[[135 114 122]
 [132 119 125]
 [158 150 115]]
|
[122 119 158]

[[100 127 127 140]
 [109 103 123 152]
 [103 104 114 130]]
|
[140 123 104]

[[133 130]
 [131 132]
 [123 101]]
|
[130 131]

[[120 130 127 134 133]
 [131 131 129 117 106]
 [135 128 130 130  98]
 [129 129 129 127 109]
 [123 132 127 121 120]]
|
[133 117 130 129 123]

[[118 138 142 119 115]
 [137 104 114 112 127]
 [133 114 130 152 128]
 [114 138 110 141 150]
 [156 138 118 122 131]]
|
[115 112 130 138 156]

[[128 104 131]
 [133 109 132]]
|
[131 109]

[[110 123 111 129]
 [115 107 102 115]
 [117 136 117 116]
 [134 140 127 137]
 [145 114 113 148]]
|
[129 102 136 134]

[[136 119 136]
 [127 149 142]
 [128 121 144]
 [118 111 130]
 [117 106 110]]
|
[136 149 128]
---
[[129 101]
 [119 116]
 [121 105]
 [128 136]]
|
[101 119]

[[127 131 121]
 [144 109 116]
 [148 106 138]]
|
[121 109 148]

[[141 133]
 [155 140]
 [125 142]]
|
[133 155]

[[111 112 127]
 [113 127 136]
 [123 131 136]
 [136 127 124]
 [141 117 104]]
|
[127 127 123]

[[130 126 108 137]
 [140 124  98 131]
 [143 112 144 101]
 [142 115 127 111]
 [122 140 103 141]]
|
[137  98 112 142]

[[151 139]
 [106 142]
 [153 142]]
|
[139 106]

[[123 138 137 146]
 [123 157 114 128]
 [154 123 111 146]
 [116 149 114 115]]
|
[146 114 123 116]

[[143 130 122 120 106]
 [104 127 134 139 132]]
|
[106 139]
---
[[125 130 129 128]
 [156 145 125 127]
 [104 136 132 130]]
|
[[145 125]
 [136 132]]

[[120 126 129 150 128]
 [120 125 127 151 127]
 [136 128 128 124 148]
 [123 130 137 117 146]
 [143 133 115 127 121]]
|
[[125 127]
 [128 128]]

[[114 116 148]
 [118 152 138]
 [118 152 134]]
|
[[152 138]
 [152 134]]

[[121 111 110 113 120]
 [124 130 124 115 122]
 [114 129 139 126 118]
 [119 140 113 104 114]]
|
[[130 124]
 [129 139]]

[[134 129 140 101 135]
 [139 147 153 113 124]
 [132 142 138 100 135]
 [114 148 111 108 135]
 [115 131 132 105 112]]
|
[[147 153]
 [142 138]]

[[142 114 135 129 132]
 [139 118 142 102 142]
 [140 110 147 119 144]
 [137 122 140 122 127]]
|
[[118 142]
 [110 147]]
---
[[143 148]
 [155 114]]
|
[[148 143]
 [114 155]]

[[134 131 125 102 110 139 135 128 119 129 141 135]
 [117 125 131 142 121 138 119 116 133 114 136 135]
 [110 130 132 137 129 134 131 137 148 131 153 126]
 [120 129 123 145 111 144 128 125 117 127 129 141]]
|
[[135 134 131 125 102 110 139 135 128 119 129 141]
 [135 117 125 131 142 121 138 119 116 133 114 136]
 [126 110 130 132 137 129 134 131 137 148 131 153]
 [141 120 129 123 145 111 144 128 125 117 127 129]]

[[130 126 125 131 125 128]
 [114 145 127 123 131 121]
 [139 127 142 116 117 131]
 [134 123 130 134 127 130]
 [117 114 126 115 133 143]
 [128 143 110 118 131 132]
 [127 122 135 136 131 133]
 [105 132 133 129 135 129]
 [130 129 127 123 124 122]
 [119 130 129 127 125 127]
 [125 121 128 124 121 127]]
|
[[128 130 126 125 131 125]
 [121 114 145 127 123 131]
 [131 139 127 142 116 117]
 [130 134 123 130 134 127]
 [143 117 114 126 115 133]
 [132 128 143 110 118 131]
 [133 127 122 135 136 131]
 [129 105 132 133 129 135]
 [122 130 129 127 123 124]
 [127 119 130 129 127 125]
 [127 125 121 128 124 121]]

[[136 115 121 116 110 137 151 143 116 106 116]
 [142 125 122 125 109 126 147 137 131 115 114]
 [135 125 119 133 127 119 140 131 140 124 113]]
|
[[116 136 115 121 116 110 137 151 143 116 106]
 [114 142 125 122 125 109 126 147 137 131 115]
 [113 135 125 119 133 127 119 140 131 140 124]]

[[126 121 116 139]
 [131 125 133 128]
 [118 121 120 134]
 [130 133 126 125]
 [128 128 118 131]
 [124 132 129 126]
 [123 119 114 134]
 [154 123 121 141]
 [119 123 124 131]
 [138 114 136 123]
 [124 115 113 135]]
|
[[139 126 121 116]
 [128 131 125 133]
 [134 118 121 120]
 [125 130 133 126]
 [131 128 128 118]
 [126 124 132 129]
 [134 123 119 114]
 [141 154 123 121]
 [131 119 123 124]
 [123 138 114 136]
 [135 124 115 113]]

[[139 128 125 140 126]
 [130 128 111 153 126]
 [133 128 134 125 126]
 [133 124 125 109 122]
 [133 133 125 134 126]
 [133 128 125 124 126]]
|
[[126 139 128 125 140]
 [126 130 128 111 153]
 [126 133 128 134 125]
 [122 133 124 125 109]
 [126 133 133 125 134]
 [126 133 128 125 124]]

[[140 137 116 132 113 120 139 120 126 122 123 117]
 [146 141 116 132 104 112 147 120 126 122 123 108]
 [140 127 116 132 114 124 136 136 126 122 123 130]
 [133 137 132 132 129 120 136 120 126 123 123 117]
 [124 137 148 131 144 120 131 118 126 130 129 117]
 [146 137 103 132  98 120 142 121 126 120 122 117]]
|
[[117 140 137 116 132 113 120 139 120 126 122 123]
 [108 146 141 116 132 104 112 147 120 126 122 123]
 [130 140 127 116 132 114 124 136 136 126 122 123]
 [117 133 137 132 132 129 120 136 120 126 123 123]
 [117 124 137 148 131 144 120 131 118 126 130 129]
 [117 146 137 103 132  98 120 142 121 126 120 122]]
---
[[129  98 124]
 [144 126 111]
 [134 142 124]]
|
[[129  98]
 [144 126]]

[[130 112]
 [102 142]
 [127  98]]
|
[[130 112]
 [102 142]]

[[147 138 129]
 [114 118 119]
 [108 124 127]
 [117 116 120]
 [104 115 120]]
|
[[147 138]
 [114 118]]

[[157 136]
 [105 135]
 [141 137]
 [136 137]]
|
[[157 136]
 [105 135]]

[[143 127]
 [145 124]
 [124 111]
 [126 122]
 [153 121]]
|
[[143 127]
 [145 124]]

[[126 121 120 124 116]
 [123 105 132 121 145]
 [137 141 120 128 111]]
|
[[126 121]
 [123 105]]

[[125 124]
 [116 107]
 [114 108]
 [106 105]]
|
[[125 124]
 [116 107]]
